Look-ups in named tables: a row name and a column name give one cell, copied from the table.

buledi:
          dos  ponan  mutosog
suk      -139   -189     -130
tes      -143    630      -15
mokera    135   -191     -509
miz       187    -26     -546
gan      -886   -719     -400
disovi   -196   -123     -166
pumi     -178    657        3
pir       186   -131     -277
por       502   -837     -159
roro       86   -201     -150
favam      -7      7     -436
tedinol  -411    769      319
niv       -58    158     -282

ponan of niv: 158
ponan of roro: -201
mutosog of niv: -282
ponan of por: -837
mutosog of miz: -546
mutosog of tes: -15

Table tor
,fesup,zumibi,vifu,mufufo,gak,gututel
dekul,0.82,0.77,0.13,0.49,0.13,0.71
bomefa,0.55,0.12,0.35,0.05,0.47,0.31
zozopel,0.09,0.67,0.83,0.57,0.32,0.45
rifa,0.37,0.24,0.38,0.19,0.90,0.40
lumom,0.79,0.49,0.32,0.92,0.84,0.31
tof,0.13,0.85,0.54,0.52,0.72,0.52
fiv,0.58,0.63,0.63,0.40,0.10,0.77
fitu,0.42,0.08,0.83,0.34,0.80,0.35
guka,0.87,0.86,0.67,0.21,0.26,0.39
romum,0.66,0.86,0.74,0.86,0.70,0.76
loru,0.19,0.42,0.52,0.25,0.84,0.55
vos,0.15,0.69,0.05,0.66,0.41,0.83
sab,0.23,0.39,0.16,0.11,0.93,0.32
dabutug,0.85,0.43,0.25,0.45,0.46,0.74

bomefa, fesup -> 0.55
bomefa, zumibi -> 0.12
vos, vifu -> 0.05
romum, zumibi -> 0.86
vos, fesup -> 0.15
zozopel, mufufo -> 0.57
dabutug, mufufo -> 0.45
dabutug, gututel -> 0.74
loru, gak -> 0.84
dabutug, gak -> 0.46
dekul, gututel -> 0.71
sab, zumibi -> 0.39
sab, gututel -> 0.32

fetuk.tsv
	rilideb	gire	mabi	zukizo	gid
vesuru	73246	45907	64673	79987	60728
zun	32266	77212	78855	43596	38362
lafisa	75277	23189	26667	53232	48758
pera	24905	73947	24023	32752	70332
pefolo	65627	76915	69462	22945	48457
nunupa	22528	47064	55179	24045	78738
vob	39506	42806	40517	44750	52933
tob	62391	67520	25739	24853	44423
fuv	42094	72465	39217	73870	77413
dof	65943	52833	34157	47361	23701
remav	47400	25824	80070	55829	80577
vazibik	30421	28656	38872	64671	75164
fefolor	25755	56691	24230	73608	40920
vurosi	36265	69177	39059	32076	46505

mabi of tob is 25739
rilideb of vazibik is 30421
gire of fefolor is 56691
gid of lafisa is 48758
mabi of dof is 34157
gire of dof is 52833
zukizo of fuv is 73870
mabi of nunupa is 55179
zukizo of tob is 24853
gid of vob is 52933
rilideb of lafisa is 75277

Table tet
|  | badomi | vusosa |
|---|---|---|
| pog | 82 | 30 |
| dis | 90 | 22 |
| zup | 80 | 32 |
| negu | 75 | 36 |
| timigas | 77 | 34 |
| lirag | 87 | 26 |
| kifaz | 73 | 38 |
| fuv | 85 | 28 |
| bala | 89 | 24 |

pog, badomi: 82
bala, badomi: 89
bala, vusosa: 24
zup, vusosa: 32
kifaz, badomi: 73
lirag, badomi: 87
negu, badomi: 75
fuv, badomi: 85
timigas, badomi: 77
dis, badomi: 90
lirag, vusosa: 26
dis, vusosa: 22
negu, vusosa: 36
fuv, vusosa: 28
kifaz, vusosa: 38
zup, badomi: 80
timigas, vusosa: 34
pog, vusosa: 30
Which row has the largest badomi? dis

Table vid
cols = rekif, dos, nurob, ses, mup, lis, vikizi, vun, lemezo
dotiko: [97, 117, 151, 62, 56, 19, 98, 192, 228]
botuzap: [103, 115, 73, 124, 137, 146, 95, 65, 63]
nune: [121, 86, 126, 92, 102, 111, 97, 116, 79]
merurip: [108, 109, 99, 120, 119, 119, 102, 92, 84]
selore: [102, 120, 86, 141, 138, 114, 103, 87, 64]
katorul: [122, 112, 111, 101, 96, 65, 124, 144, 146]
nup: [142, 80, 94, 116, 106, 107, 98, 96, 74]
gakog: [73, 148, 117, 79, 80, 75, 109, 142, 211]
lote: [105, 109, 99, 110, 113, 121, 103, 105, 86]

What is the nurob of lote in vid? 99
What is the lemezo of nune in vid? 79
What is the lis of selore in vid? 114
What is the vikizi of merurip in vid? 102
What is the vikizi of botuzap in vid? 95
What is the lis of nune in vid? 111
What is the lis of dotiko in vid? 19
What is the lemezo of botuzap in vid? 63
What is the rekif of selore in vid? 102
What is the rekif of gakog in vid? 73
What is the mup of dotiko in vid? 56
What is the lis of gakog in vid? 75
What is the mup of katorul in vid? 96
What is the nurob of gakog in vid? 117
What is the dos of gakog in vid? 148
What is the lemezo of lote in vid? 86
What is the rekif of nune in vid? 121
What is the mup of botuzap in vid? 137
What is the rekif of dotiko in vid? 97
What is the vun of nune in vid? 116
Which row has the largest lemezo? dotiko

